Q:
[[  6  -3   6 -25   6   2]
 [ 10   5  13 -21   8   9]
 [  8   8   8 -24  13  11]
 [ -8   4  10  33  32  -3]
 [  7   5   9 -19  11   9]]
A: 6

Q:
[[-23  17  -3   7  31 -10  -1  -5 -15   3  10 -18 -15]
 [ -2 -23  -3 -18 -10 -21  10   2  12 -14  22  23  22]
 [-21  14 -16  -9  21   6  -1 -24   6  -2  22  23 -12]
 [ -3  29   1   3 -24  20  -4   7  -1   9 -19  -9  11]
 [ -8  30 -14 -13  25  24   3 -20   9 -12  20   8 -12]
 [-15  29  -9  -4  -1 -11   7 -18 -15   9  18  -1  -3]
 [ 11 -26   7  -8  10 -21   0  -1  22 -24   4  10  -9]]
A: -18

Q:
[[  6  -8 -18  24  11   6 -12 -27  28   9  13 -37   9  -2  -7]
 [-22 -22   9  13   4   7  21  38 -19   2 -21  10   3 -21   1]
 [  0  -1  -7  15  17  -5  -5 -20  40  11  17 -37  -1  -3  -7]
 [-27   4  15   0  12 -17  22  43  13  11 -12  -2  -5 -15  -6]
 [-24  11  16  -3  16 -23  18  31  29  13  -2 -13  -8 -12  -8]]
A: -2

Q:
[[-28 -25  -9 -26 -25 -28 -27 -16 -10  18 -21 -26 -23  26]
 [-28 -27 -24 -23 -26 -28 -26 -20 -24 -14 -23 -21 -23 -22]
 [-26 -27 -25 -24 -24 -27 -28 -27 -25 -24 -23 -27 -23 -25]
 [-28 -26 -17 -26 -26 -27 -23  -1 -25 -18 -23 -16 -23  10]
 [-26 -28 -24 -27 -24 -27 -27 -26 -26 -21 -24 -27 -25 -23]]
A: -23

Q:
[[4 5 4 1 2 5 4 5 5 1 5 7 3 3]
 [5 4 0 3 4 5 4 1 2 5 4 5 5 1]
 [2 2 5 4 1 2 4 5 4 1 2 5 3 4]
 [1 3 4 5 5 1 2 5 4 5 5 1 6 7]
 [2 4 5 4 1 2 5 3 5 5 1 5 7 3]
 [2 5 4 0 2 4 5 5 1 2 5 4 5 5]
 [5 0 3 4 5 5 1 2 5 4 5 5 2 5]
 [5 4 1 2 5 4 4 5 1 5 7 3 3 4]]
A: 3
---
Input:
0.126,0.071,-0.134,0.112,0.013,0.024
0.079,0.069,0.209,-0.038,0.076,0.023
Output: 0.069

Input:
0.058,0.051,0.066,0.056,0.087,0.062,0.053
0.161,-0.069,0.088,-0.069,-0.126,0.166,0.169
0.110,0.099,0.119,0.102,0.084,0.075,0.081
Output: -0.069

Input:
8.3,0.7,5.9,-12.2,10.1
9.4,-2.8,7.1,-6.5,15.1
5.4,1.5,7.7,4.2,19.9
Output: -2.8

Input:
11.103,-83.376,-165.616,226.912,79.853,-190.947
-62.554,-47.425,-27.653,-110.834,-81.176,-129.286
-50.123,-73.007,-77.190,-55.245,-47.893,-5.757
Output: -47.425

Input:
-51.60,-122.33,98.90,92.10,-102.16,65.53,-244.55
-81.56,16.32,-22.35,34.13,196.32,-76.65,-121.29
21.60,-128.87,14.36,-164.74,-11.42,48.04,77.34
Output: 16.32

Input:
-0.112,-0.205,-0.129,-0.131,0.131
-0.133,-0.101,0.016,0.114,-0.136
Output: -0.101

Input:
-1.3,0.6,0.6,0.3,1.8,-0.3,0.1
0.0,0.5,0.4,0.6,0.3,0.5,0.3
Output: 0.5
---
[[ 11   2 -37  32]
 [  7  -1 -37 -18]] ⇒ 11, -18

[[  6  -3  -1  -2  -1]
 [  2 -12   7   0  23]
 [ 14 -14   0 -17 -31]] ⇒ 6, -31

[[21 27 31 23 24]
 [34 24 29 22 32]] ⇒ 21, 32

[ -5  -7  42 -21  17] ⇒ -5, 17

[ -4  -6   3  36 -34 -13   7] ⇒ -4, 7

[  2 -32  -2   5   7   8 -16] ⇒ 2, -16

[[ -5   7 -15   7  28  14]
 [ -3   2 -15   1  26  15]
 [ 21   4 -32  -3  -9  18]] ⇒ -5, 18

[23 42  4  8 14  6  7] ⇒ 23, 7
---
[[-0.114, -0.135, 0.181, -0.026, -0.066, 0.210, 0.160],
 [-0.117, 0.032, -0.090, 0.121, -0.135, 0.177, 0.187]] result: 0.032

[[-0.16, 0.09, -0.11, 0.05],
 [0.09, 0.03, -0.03, 0.07],
 [-0.09, 0.09, 0.12, 0.09]] result: 0.03

[[-24.16, -96.61, 112.42, -100.71, -75.60, -45.95],
 [-91.72, 161.56, -27.94, 63.09, -99.44, -34.84],
 [-124.61, -73.08, 25.90, -25.57, -45.24, -153.28]] result: 161.56

[[-1.566, -1.017, -0.578, 1.254, 0.658, -0.364],
 [-0.609, 0.921, -0.155, 0.167, -1.410, -1.372]] result: 0.921

[[7.322, 4.993, 8.970, -12.418],
 [10.588, 12.262, 1.314, 3.259]] result: 12.262

[[-0.073, -0.087, -0.092, -0.083],
 [0.118, -0.101, -0.071, -0.086],
 [-0.066, -0.136, -0.066, 0.109]] result: -0.101

[[0.01, 0.08, 0.20, 0.08],
 [0.01, -0.22, 0.06, 0.20],
 [-0.21, -0.04, 0.03, 0.15]] result: -0.22

[[141.836, 30.890, 61.968, 23.216, -72.531],
 [212.705, -28.995, 71.838, -109.988, -122.915]] result: -28.995

[[-0.14, -0.06, 0.03, 0.07, 0.13, -0.01, -0.06],
 [0.08, 0.09, 0.06, 0.22, 0.13, -0.01, -0.01]] result: 0.09

[[65.9, 68.6, -99.4, 9.6, -222.5, -112.2, 231.2],
 [78.9, 186.7, -113.9, -53.5, -147.0, 11.2, 94.1],
 [114.5, 180.8, 75.3, -46.1, 78.6, 101.9, -131.5]] result: 186.7
---
4.842,-11.424,-13.040,10.436,3.424,12.013 => 12.013
-0.14,0.17,0.02,-0.16 => -0.16
15.82,14.55,-11.86,-7.37,0.67,-0.13 => -0.13
0.0,1.0,-1.5,-0.9,-1.0,1.2 => 1.2
-0.14,-0.33,1.28,-0.22,-1.37 => -1.37
1.64,-0.90,-0.80,-0.44 => -0.44
4.6,55.1,178.0,-117.9 => -117.9
-0.005,0.114,-0.083,-0.099 => -0.099
---
[ 19  18 -12 -31] 19
[-12 -11 -14 -10   0  33] -12
[-34 -13  39   0] -34
[-37  13  14  19 -16 -32] -37
[-18  21 -34  -3 -30] -18
[ 11 -22  -2  40  15 -34  24] 11
[-37   1   4  42 -14] -37
[ 34   3   7 -21 -15 -22] 34
[-19 -18  -6   6  30  40] -19
---
[-0.001 -0.065 -0.022  0.134 -0.159] Answer: -0.001
[-146.072 -115.420   40.901 -165.648    1.319  114.442] Answer: -146.072
[-19.4  -3.2  -8.8 -18.0  14.7 -13.0  -9.8] Answer: -19.4
[-13.2  10.6  11.2  -8.7   6.8] Answer: -13.2
[-0.90 -0.70 -0.37 -1.55  0.28  0.15  1.52] Answer: -0.90
[ -4.2   8.2  -4.3  15.9 -17.1  13.2] Answer: -4.2
[ 11.898 -12.629 -14.220  -3.597] Answer: 11.898
---
[[21, -29, 37, -31],
 [16, -16, -11, -22]]: -16

[[-3, 17, 7, -34, -13, -31, -27],
 [-10, 36, 41, -11, -32, 34, -7]]: 36

[[8, 5, -20, 5, -1],
 [10, -28, 23, 2, -38]]: -28

[[11, -15, -29, -17, -37, 29],
 [22, 13, 13, -25, 31, -30]]: 13

[[1, 35, -36, -28, -7, -30],
 [-22, 4, 18, 31, 32, 32]]: 4

[[11, 5, -8, 11, -40],
 [7, 2, -14, 6, -26]]: 2
